Rotation paths and how fast each direction turns (degrees a step)
Each turn is a multiple of 5 degrees from 10 to 175, or 0.
Each row of a path follows its step; steps can be skipped.
path 1
step 0: -2.28  -2.64  -2.04  -1.55  0.47  3.27  0.58  -2.26  -0.68  -0.69  -2.17  2.92  2.33  -1.93  -2.49  2.72  -2.20  0.84  2.69  2.24  1.18  -1.71  -0.09  0.73  1.30  1.00  -0.18  3.72  -0.87  0.10  -0.39  -3.15  1.31  1.36  -1.30  -1.79  -1.97  -1.11  -2.04  0.73  -0.60  0.58  1.73  -1.79  2.49  4.03  -2.14  -2.22  -2.17  0.87  -0.21  1.24  1.77  2.63  0.75  0.71  3.50  -4.74  1.03  -3.38  -2.83  0.50  -1.50  -2.32  3.23  1.02
step 1: -3.10  -0.55  0.06  0.31  -1.49  0.27  3.30  0.33  -1.90  1.40  -0.99  1.91  0.28  -2.37  -1.66  1.19  2.51  -0.22  1.52  -1.05  0.34  2.26  2.51  -2.27  2.37  1.88  1.71  -4.15  -4.03  1.12  0.84  4.85  -2.62  1.89  1.59  -2.57  3.21  1.81  -0.97  -0.61  2.12  -0.48  2.49  -3.03  -1.42  1.33  3.19  -2.11  0.21  2.81  -1.47  1.01  1.21  4.01  2.21  0.91  -0.43  0.33  2.93  -1.43  -2.33  -0.36  -1.22  0.37  1.82  0.16
step 7: -1.13  -0.25  -2.86  1.23  3.41  -1.58  -0.65  0.40  -0.19  0.26  -0.07  1.53  -1.01  -0.07  1.91  1.81  2.02  3.62  -3.08  -1.30  2.77  -1.29  -0.70  3.82  -1.13  2.39  -1.21  -1.34  2.35  0.77  0.49  2.99  -2.35  -1.17  -2.17  1.58  -3.25  0.53  1.06  -1.98  -1.44  -1.26  -2.11  -0.15  4.33  1.35  -0.20  -2.78  1.70  0.47  -0.47  0.66  4.15  -7.16  0.13  2.37  0.89  1.14  -2.48  -1.12  -0.65  0.59  -0.77  -0.22  0.89  -0.23
step 8: 1.37  -0.06  -4.03  -1.00  3.87  -1.68  2.33  -0.29  1.62  0.75  -1.53  2.81  -2.12  1.49  -0.94  1.31  0.81  -0.30  -1.10  2.49  -0.99  0.67  2.28  -0.23  0.49  1.95  1.93  2.06  -0.87  0.08  -1.36  -0.13  0.98  -2.21  -2.82  -0.10  3.13  1.29  0.15  1.53  1.56  -2.90  -1.06  0.31  -3.07  2.12  -0.63  -1.09  0.91  -2.03  0.43  2.29  -0.91  -0.94  -0.40  2.56  1.38  4.66  -2.24  -0.33  6.32  1.97  -0.06  -3.09  4.35  -0.63
step 13: 0.36  0.54  1.70  3.17  -0.33  1.97  1.11  1.40  0.14  -0.88  -5.44  0.07  -0.50  -1.31  -3.87  -2.19  1.43  3.11  1.76  -0.35  -2.92  0.44  1.17  -1.32  -4.12  -0.97  1.67  -0.23  1.77  -0.40  -1.80  4.22  1.40  -0.35  0.98  -3.46  2.83  -3.23  0.66  1.06  1.83  -1.87  2.95  -1.67  0.41  -2.93  1.04  -1.12  0.09  -3.01  -3.73  -0.68  0.28  0.07  -1.56  0.09  -0.78  1.12  2.20  1.35  1.08  -2.43  4.01  1.03  1.44  -0.69
step 15: 1.32  -3.22  1.56  1.36  1.00  1.43  -3.27  0.10  -0.19  -0.77  -0.76  -1.29  -2.28  0.00  0.84  4.75  -0.88  0.67  1.36  -0.83  3.99  0.12  0.94  -3.15  2.70  0.25  2.78  2.99  -2.94  -1.90  0.45  -4.98  4.48  -0.89  1.50  -0.41  0.86  1.33  1.71  0.46  -1.88  -0.61  -0.58  -3.09  1.98  0.54  1.69  -0.79  -1.56  -0.88  -1.11  -3.37  0.32  -2.94  -0.46  5.45  -0.79  -0.39  0.72  1.57  -0.66  -2.49  -1.37  1.61  -0.31  0.35
step 28: 0.40  0.95  -1.31  1.95  0.14  -2.79  2.71  -2.23  1.33  -1.64  -0.69  4.28  -0.67  1.25  -0.45  -1.09  1.98  -2.06  0.64  -0.90  -0.25  0.29  -3.43  -0.84  0.06  2.35  3.88  -1.44  -1.98  2.35  1.89  2.26  0.45  0.14  -0.64  -2.72  -0.44  -3.83  -1.96  0.09  -0.21  -3.27  0.11  -1.83  -1.92  -3.48  -1.40  0.13  -1.17  1.12  1.68  -1.69  0.34  5.12  0.02  -1.14  2.39  -1.05  1.49  0.09  2.69  -2.18  -2.51  5.60  0.25  -0.42
step 30: 4.08  -1.06  1.77  1.92  1.46  -2.26  -2.86  -2.19  0.95  0.30  -2.79  2.11  -1.85  -3.61  -1.97  -0.53  0.65  4.48  -1.44  1.00  3.81  -2.23  3.17  2.23  -0.70  1.19  0.82  1.28  0.19  -1.82  0.05  -1.04  0.45  0.82  -3.22  0.23  0.50  2.87  0.93  -1.51  0.55  -1.71  0.80  -3.21  0.42  -0.54  -2.27  -2.06  -0.64  2.49  -4.12  2.23  -2.37  2.82  -0.07  2.54  -0.21  -1.59  -2.95  -3.41  -0.85  1.93  0.36  0.31  1.18  0.33
0.32  0.67  -0.58  0.16  0.60  0.12  -0.05  -0.42  -0.24  0.00  0.11  -0.19  0.33  0.37  0.09  0.05  0.69  0.42  0.85  0.26  -0.34  0.16  -0.51  0.41  0.38  -0.12  0.16  0.32  0.38  0.28  0.79  -0.62  -0.90  0.08  -0.12  -0.10  -0.90  -0.20  -0.11  -0.25  -0.63  -1.41  1.43  0.88  -0.08  0.46  -0.30  -0.41  0.00  0.95  0.08  0.00  -0.35  -0.10  0.15  0.06  -0.96  -0.61  -0.55  -0.24  -0.10  -0.15  0.46  0.58  -0.10  0.63 : 155
0.33  0.32  0.89  0.26  0.73  0.31  0.38  0.34  -0.18  0.04  0.01  0.15  -0.16  0.34  0.00  -0.40  -0.01  0.09  0.90  -0.08  -0.12  -0.50  -0.19  -0.17  -0.26  0.34  -0.52  -0.55  0.38  -0.13  0.23  0.92  -0.04  1.06  -0.64  1.05  -0.11  -0.21  -0.17  -0.73  -0.35  -0.36  -0.16  -0.84  0.11  -0.56  0.43  -0.73  0.18  0.21  -0.79  0.38  -1.11  -0.53  0.83  0.61  0.28  0.79  0.19  0.12  -0.16  0.09  0.19  0.66  0.17  -1.13 : 125
-0.73  1.01  0.06  -0.14  -0.10  -0.12  -0.09  0.24  0.12  -0.93  -0.53  -0.80  -0.25  -0.05  -0.59  -0.37  0.23  0.18  0.69  -0.44  0.04  -0.09  0.04  -0.48  -0.07  -0.65  0.13  -0.11  -0.66  0.19  -0.19  -0.47  0.20  0.61  -0.28  0.35  -0.75  0.20  0.00  -0.29  0.49  -0.54  -0.02  0.23  0.80  0.18  -0.36  -1.09  0.04  -0.84  0.86  -0.87  -0.11  0.36  -0.90  0.66  -0.18  0.33  0.77  0.32  0.51  0.04  0.06  -1.26  -0.28  -0.36 : 160
0.12  -0.61  0.35  0.40  -0.28  0.24  0.03  -0.83  -1.15  0.60  -0.12  -0.45  0.03  -0.55  -0.39  0.60  0.03  -0.12  -0.54  0.01  -1.15  -0.11  -0.14  0.36  -0.22  0.00  0.14  0.65  0.14  -0.21  -0.05  -0.19  0.46  0.45  0.00  -1.24  -0.14  -0.26  -0.18  0.60  0.20  -0.10  0.20  -0.34  -0.26  -0.76  -0.40  -1.12  0.40  0.91  -0.04  -0.38  -0.36  0.37  -0.80  0.72  0.40  -0.22  0.97  0.64  -0.25  0.20  -0.62  0.64  -0.15  -0.41 : 25
0.39  -0.15  0.35  -0.06  -0.73  0.22  0.05  -0.17  0.05  -0.14  -0.49  -1.11  0.36  1.14  0.55  -0.41  0.46  -0.64  0.19  -0.26  0.27  0.32  0.03  -0.60  0.33  -0.09  0.70  -0.13  -0.11  1.23  -0.25  -1.04  -0.05  0.97  0.16  -0.38  -0.40  -0.89  0.19  0.93  -0.09  0.01  -0.85  -0.11  -0.01  0.01  0.46  0.32  -0.32  0.15  -0.50  0.62  -0.42  -0.43  -0.28  0.10  0.23  0.26  -0.65  -0.18  0.85  -0.24  -0.80  0.40  0.47  0.13 : 110
-0.67  -0.60  0.16  -0.77  -0.23  -0.23  -0.80  -0.32  0.18  0.16  0.29  -0.74  -0.69  0.34  -1.10  0.10  -0.61  -0.37  0.17  0.09  -0.61  0.03  -0.28  -0.77  0.01  -0.12  0.51  0.72  -0.20  0.01  1.20  -0.17  0.34  0.12  0.08  0.19  0.34  0.56  -0.11  -0.81  -0.58  -0.34  -1.15  0.67  0.25  0.39  -0.11  0.04  -0.50  -0.01  0.07  -0.14  -0.67  -0.41  0.80  -0.76  0.64  -0.78  0.23  0.67  -0.12  -0.02  0.32  0.61  0.06  0.12 : 65
